(in the rows, 100 means zero)
Where one turn sends some rows of the set: a few examples, then the rows asked
q155: [83,81,112,90,114,114,140,103,111,88,107,111,107,104,98,71,107,109,78,88,102]
q927: [94,71,119,85,106,99,127,108,65,83,104,102,117,116,116,85,98,111,108,103,83]
q626: [75,71,120,96,116,94,98,94,107,98,96,134,97,131,100,98,120,105,115,90,91]
q191: [85,97,130,83,89,104,112,81,125,131,103,109,102,106,113,85,109,97,96,125,96]
q743: [76,89,110,95,105,87,90,128,89,117,93,99,82,111,118,75,111,94,104,108,80]
q202: [93,89,109,70,116,96,111,84,82,71,113,124,108,104,111,91,104,123,97,99,77]
q708: [72,104,131,72,100,92,120,101,107,131,120,111,102,98,107,67,108,97,96,123,101]
q343: [82,63,117,82,117,93,122,96,96,97,81,129,113,115,93,104,120,104,114,98,77]
q902: [66,101,97,68,121,110,108,98,101,106,101,97,91,86,116,94,117,107,79,111,105]
q536: [86,81,109,88,120,115,135,98,109,94,103,115,111,109,97,72,108,112,69,89,98]
q57: [112,71,119,89,110,98,113,107,77,74,110,100,109,105,104,83,103,111,103,100,84]
q140: [64,86,131,80,101,107,88,74,116,124,102,104,109,117,113,80,115,94,86,112,94]
q402: [71,93,131,89,103,110,106,74,100,129,104,100,110,108,105,96,112,92,104,128,94]
q183: [84,84,123,87,100,103,117,62,101,115,112,95,116,118,113,95,114,93,110,107,93]
q578: [91,80,138,82,117,102,108,81,105,91,101,139,106,125,108,96,132,106,92,90,85]
q864: [93,72,113,82,109,81,119,108,61,85,87,101,107,102,101,81,102,97,101,103,92]
q716: [81,86,136,84,95,95,95,126,83,130,94,116,84,109,126,84,112,94,86,111,91]
q376: [96,112,111,62,123,99,104,126,99,97,93,105,106,96,95,80,106,114,86,103,90]
q752: [61,83,107,70,113,98,115,102,111,117,112,130,113,100,97,98,113,120,75,93,100]
q615: [96,71,116,74,103,100,119,96,68,100,107,85,112,113,122,71,106,96,112,108,88]
q658: [100,84,134,80,103,85,128,95,71,81,107,101,114,102,111,82,106,110,102,94,78]
q814: [66,88,139,70,94,97,108,69,95,123,105,103,108,92,108,85,116,98,102,119,93]
q490: [111,62,112,76,109,101,117,102,71,83,107,118,103,107,118,79,104,115,91,102,78]
q145: [88,96,114,92,88,83,98,125,86,111,105,101,80,95,116,81,112,97,91,122,87]
q61: [99,102,116,67,120,97,116,126,104,101,91,113,97,108,93,69,110,117,70,108,91]
q421: [97,73,133,82,115,101,115,101,68,89,107,88,101,117,121,87,100,97,83,99,76]
q20: [65,77,127,82,91,106,108,84,119,126,111,100,105,100,107,90,114,97,103,127,93]
q227: [86,88,97,100,117,92,107,122,79,111,124,108,91,101,120,73,103,105,87,100,84]
q110: [85,98,112,84,84,82,83,106,84,126,94,125,91,116,113,83,116,95,104,112,92]
q780: [73,92,116,72,118,112,103,89,128,98,98,129,103,121,106,86,111,109,121,110,97]
q896: [78,91,105,71,119,122,109,93,106,99,95,94,88,85,113,81,116,112,80,116,106]
q126: [64,88,123,86,101,87,120,74,109,120,88,104,106,106,97,105,117,88,102,119,94]
q41: [69,85,104,71,107,98,107,94,113,111,99,129,101,105,102,93,112,129,62,103,99]
q367: [102,73,127,80,117,89,116,116,80,81,107,96,105,124,126,79,112,113,90,92,85]
q44: [96,87,110,94,92,86,98,118,84,119,108,104,86,108,118,67,98,96,82,117,101]
q329: [95,102,116,65,115,95,107,128,109,99,92,111,97,103,88,71,106,118,78,108,83]
q613: [80,91,110,78,121,109,134,109,106,86,104,118,114,109,91,72,106,100,86,84,104]
q239: [78,78,127,84,112,95,116,92,97,96,98,142,100,132,101,111,123,108,111,109,85]
q223: [87,72,117,73,113,103,113,80,119,89,97,132,96,133,104,99,116,107,102,111,76]
q842: [84,94,111,98,96,83,97,113,84,129,82,98,100,91,108,89,107,95,100,114,97]
q868: [79,101,113,94,89,90,94,122,72,117,94,110,93,108,112,76,101,92,95,120,84]
q603: [92,82,117,79,103,82,113,105,91,102,98,139,96,134,106,96,127,101,110,97,69]
q328: [71,81,109,73,108,92,105,100,112,111,108,130,99,101,95,98,114,132,67,101,100]
q621: [89,82,134,85,104,104,100,96,100,90,86,139,101,129,111,105,111,104,96,88,73]
q549: [80,95,105,67,118,118,112,99,108,105,89,94,92,93,118,79,114,118,76,118,108]
q303: [80,69,125,80,103,99,108,88,110,84,101,144,102,121,89,95,120,103,108,104,86]
q492: [68,80,145,75,95,108,106,76,108,114,98,99,109,122,116,91,101,95,95,112,105]
q905: [79,96,123,78,85,92,96,120,86,116,95,102,94,101,135,65,113,100,82,109,86]

q743 goes to q658
q613 goes to q752
Where do these go?
q868 goes to q927
q329 goes to q155
q549 goes to q61
q780 goes to q708
q57 goes to q303
q615 goes to q603
q905 goes to q367
q492 goes to q716
q343 goes to q126
q223 goes to q191

